In the rows, zero is written as 128.
One turn sends every row of this set to another row. A few are shown first. Where does it send the rows asked after them?
j197: [ 90 160 122 148 165 151 137 133 144 157 134 146  91  96 126 126 125]
j712: [116 117 109 156 148 160 133 137 147 150 140 143 122 106 130 138 158]
j46: [ 87 157 125 147 172 156 127 128 134 149 131 144  90  93 129 124 124]
j735: [113 146 120 124 138 170 150 117 101 140 138 108 100 110 136 126 150]
j929: [ 89 112 106 140 140 138 127 118 151 122 134 141 131 107 165 130 139]
j30: [100 148 151 139 145 119 139 108 158 147 128 155 120 103 147 120 125]
j384: [ 85 159 133 152 140 154 132 100 121 165 128 138  94  94 157 141 144]
j128: [ 89 112 112 160 150 147 133 114 140 139 148 129 102 146 128 126 161]
j348: [119 142 121 124 133 161 146 118  98 142 146 108  95 111 138 131 152]
j103: [ 90 156 136 155 130 154 134  92 115 161 124 136 101  99 155 146 147]
j519: [111 154 141 139 153 119 129 104 157 146 134 153 124 100 140 122 131]
j576: [122 134 144 117 146 133 119 119 148 155 155 154  78 113 145 127 139]
j121: [127 133 141 112 145 134 118 119 143 141 155 152  80 109 141 123 134]
j601: [107 103 119 154 116 147 132 118 134 128 152 129 103 124 160 123 133]
j489: [117 141 137 108 157 118 141 112 133 130 145 115 104 134 139 113 145]
j589: [118 128 151 109 134 139 123 103 121 141 123 131 110 140 129 140 150]
j903: [ 89 162 128 146 171 144 131 131 142 147 133 151  97  97 129 126 123]
j696: [ 78 150 126 133 142 169 146  94 132 133 116 127 113 118 121 138 140]
j426: [ 99 112 114 148 145 116 126 151 113 133 134 133 114 131 148 128 131]
j478: [112 149 149 135 145 114 137 111 156 155 123 152 119 100 148 124 128]
j860: [120 140 132 110 164 116 133 118 127 131 152 121 106 128 134 110 143]
j762: [123 111 110 155 122 131 139 124 140 149 126 138 119 132 115 132 137]
j182: [ 92 116 144 172 146 151 126 134 124 141 138 135 131 130 153 137 149]
j393: [ 94 160 131 151 169 151 124 132 140 152 136 142  99  92 133 125 119]
j649: [ 95 112  97 144 147 120 113 118 139 157 139 150 100 128 149 141 162]
j932: [118 143 132 113 163 114 143 118 137 124 151 122 103 125 137 114 140]
j731: [118 135 152 108 128 148 131 107 112 144 131 132 106 139 125 142 153]
j796: [ 90 111 141 166 138 147 129 133 125 143 136 131 130 129 157 141 155]
j986: [ 85 113 106 148 136 139 133 119 150 127 133 137 131 108 161 130 139]
j370: [ 82 152 138 151 132 157 135 103 115 163 123 140 101  97 157 137 140]
j244: [121 135 146 109 127 143 123 108 115 141 127 122 115 139 125 141 146]
j100: [111 138 144 109 159 121 143 123 132 127 151 123 107 131 138 109 139]
j876: [ 92 109 104 147 143 128 116 117 138 158 137 156  98 125 144 141 157]
j853: [ 77 153 118 131 144 164 147 101 129 143 117 122 109 126 118 137 142]
j152: [128 137 140 113 146 129 105 113 143 146 152 148  90 108 150 128 133]
j311: [116 141 119 128 133 167 138 108  95 139 142 112 100 111 132 124 149]
j439: [120 135 148 107 126 147 133 107 125 150 128 131 108 141 123 142 155]
j544: [ 80 155 118 139 146 168 135  93 125 135 122 114 113 123 121 135 134]
j396: [110 138 124 118 132 168 148 117 100 135 146 114  98 108 142 123 146]
j194: [ 85 146 121 132 147 168 145  99 126 130 113 118 113 124 117 129 135]
j966: [ 87 158 138 160 140 155 131  93 117 164 128 139 104  99 146 138 146]
j878: [127 132 144 120 148 136 109 117 145 149 147 160  84 101 149 127 134]
j484: [ 93 114 112 168 154 147 131 108 141 142 149 127 101 145 130 126 158]
j209: [111 112 104 154 144 162 137 142 142 152 140 144 119 106 127 134 158]
j305: [118 108 115 155 123 130 137 126 144 150 130 145 121 134 117 130 141]
j934: [107 104 117 159 117 150 129 110 131 123 147 128 101 124 155 121 127]
j720: [ 97 114 115 153 145 120 128 154 119 137 140 133 113 129 152 125 129]
j28: [104 157 146 143 152 117 140 107 157 149 124 148 123 103 142 128 131]

j932 moves to j194
j30 moves to j439
Now find these:
j152 moves to j311
j762 moves to j182
j903 moves to j489
j305 moves to j796

One turn sends every row of this set to another row. A few are shown first. Where does it send the rows asked after them?
j161: [128 115 140 158 119 104 140 129 143  96 131 134 133  98 133 108 113 126
 144 154 136 130 128 145]
j644: [132 101 122 140 107 126 149  77 139 128 143 134 117 121 114 145 133 130
 126 108 114 124 167 131]
j275: [133 157 107 130 124 105 132 117 151 132 153 122 122  98 128 127 141 133
 128 122 112 110 134 147]
j782: [119 124 142 143 110 137 132 134 130 127 129 121 118  82 116 115  98 129
 108 127 113 147 115 111]
j3: [119 142 109 110 122 130 108 123 145 122 136 117 114 109 142 113 106 137
 109 110  97 133 136 123]
j336: [107 120 128 150 111 115 124 114 147  85 120 104 123 129 126 132  87 117
 126 136 135 116 136 116]
j831: [113 149  89 163 111 124 123 116 119 112 137 122 121 110  98 114  99 121
 154 127 124 119 126 153]
j763: [133 123 104 147 117 152 142 117 154 134 133 134 132  93 133 137 134 138
 134 117 142 136 153 154]
j31: [154 134 127 128 111 101 138 108 164 122 120 132 126 134 113 144 123 154
 131 139 126 107 152 134]
j369: [114 136 139 157 102 119 136 119 124 117 133 137 111 110 113 124 109 110
 127 132 123 153  98 129]
j657: [118 134 122 147 100 112 138 100 139 115 150 137 145 116  90  86  98 123
 125 146 121 127 140 144]
j538: [109 133 112 154 112 107 128 115 152  82 116 107 121 124 136 128  92 126
 128 138 138 111 131 135]
j417: [113 108 114 136  81 125 141 128 116 110 106 123 130 106 103 130 102 126
 140 149 148 133 125 155]
j86: [ 99 123 127 133  91 125 126  95 137 110 152 131 142 118  94  96  97 116
 124 144 121 125 136 142]
j181: [109 116 108 120  91 142 121 134 119 120 112 109 131  82 115 124  95 135
 120 132 134 137 131 145]
j291: [136 105 120 110 102 117 134 124 106 150 129 144 131 114 116 124 111 138
 130 121  87 146 133 127]
j919: [140 112 115 115 113 135 134 126 144 124 122 115 133 101 103 106 106 160
 118 138 115 117 163 114]
j955: [115 130 109 101 101 120 119 111 128 130 126 125 110 112 113 121 105 137
 131 112  73 114 151 144]
j58: [120 107 148 129 107 120 109 113 102 117 119 128 108  98 124 107 103 119
 133 120 114 159 142 146]
j364: [122 112 111 142  85 111 142 111 128 102 112 134 126 110  99 127 106 139
 146 155 148 126 127 162]
j243: [113 137 127 139 112 141  91 116 141 120 118 116 108 101 104 126  80 119
 138 119 108 127 151 130]
j459: [133 129 114 150 118 145 138  98 161 133 137 126 131 124 122 132 110 132
 129 106 116 114 173 134]
j969: [103 125 127 152 100 104 153 104 145  93 135 128 107 109 103 123 112 125
 143 135 100  97 115 148]
j971: [121 140 128 165 108 101 141 114 121 111 136 141 115 126 123 126 101 113
 132 127 112 144 100 132]
j756: [128 125 129 115 129 144 122 129 143 119 134 135 100  91 130 111 125 155
 140 125 103 138 121 139]
j35: [141 115 122 146 109 134 149  98 125 134 124 140 105 110 125 144 137 135
 132 108 134 148 152 156]
j938: [116 110 132 143  92  91 123 104 107 107 122 125 123 113 119 114 105  95
 135 135 124 142 155 146]
j150: [148 116 105 127 123 132 116 142 105 137 111 118 123 106 119 111 103 145
 146 123 116 140 160 129]
j546: [113 101 143 135 107 142 135 121 112 107 109 113  90  98 102 117  95 143
 141 122 106 119 130 142]
j567: [151 136 104 136 122  98 141 125 142 131 130 113 136 100 116 127 133 140
 132 136 131 107 164 139]
j848: [144 107 142 122 114 106 121 116 148 115 108 125 102 105 120 130 115 141
 126 133  99 132 165 110]
j989: [138 155 110 121 109 101 127 103 146 136 139 139 134 142 121 137 119 137
 129 120 105 115 142 148]
j794: [104  96 133 113  95 137 116  93 129 118 147 132 121 105  93 120  96 134
 122 133 104 129 129 125]
j699: [156 135 112 130 121 106 149 118 117 137 128 128 135 134 121 115 127 152
 128 127 133 130 144 154]
j208: [123  97 115 131 109 124 149  87 140 119 135 132 118 125 140 151 127 125
 126 103 112 116 163 144]
j427: [126 121 122 134 118 138 134  96 171 124 137 130 137 116 141 129 117 132
 127 114 119 117 172 147]
j659: [144 150 118 128 129 118 143 110 143 120 133 125 104 129 129 129 134 159
 128 121 132 125 120 156]
j639: [121 115 149 158 111 122 137 137 149 108 128 124 141  94 122 107 102 119
 151 154 129 122 135 142]
j446: [112  88 133 126 104 121 114 118 122 105 119 113 123 119 128 139  82 123
 123 126 113 129 136 107]
j224: [ 99 117 140 147  98 116 143 104 131  92 125 116  88 109  96 125 110 119
 142 136 109 105 121 139]
j473: [134 112 122 144 108 136 168 111 125 135 121 139 113 117 138 143 133 135
 136 103 117 131 142 160]
j71: [103 148 106 156 109 140 103 119 128 113 135 118 119 108 104 116  92 108
 151 128 128 126 130 148]
j996: [138 131 110 158 123 149 154 126 144 145 137 130 133 101 134 135 123 131
 132 106 124 130 150 139]
j414: [132 108 114 111 107 129 117 118 134 111 109 127  90 105 118 155 121 159
 133 127 114 136 125 123]
j354: [149 114 121 133 130  94 133 109 139 111 142 128 105 118 126 148 145 144
 147 129 124 111 135 133]
j83: [142 118 100 125 116  98 134 107 113 135 152 133 129 125 115 134 139 135
 150 123 112 114 143 151]
j480: [128 123 114 151  99  79 119  99 120 104 123 126 128 111 112 120 106 105
 137 139 134 139 158 139]
j70: [116 108 155 127 103 131 122 130 149 118 119 128 136  92 118 108  87 129
 138 139  96 122 153 141]

j848 moves to j414
j831 moves to j657
Now find these:
j35 moves to j763
j417 moves to j639
j31 moves to j354
j794 moves to j58

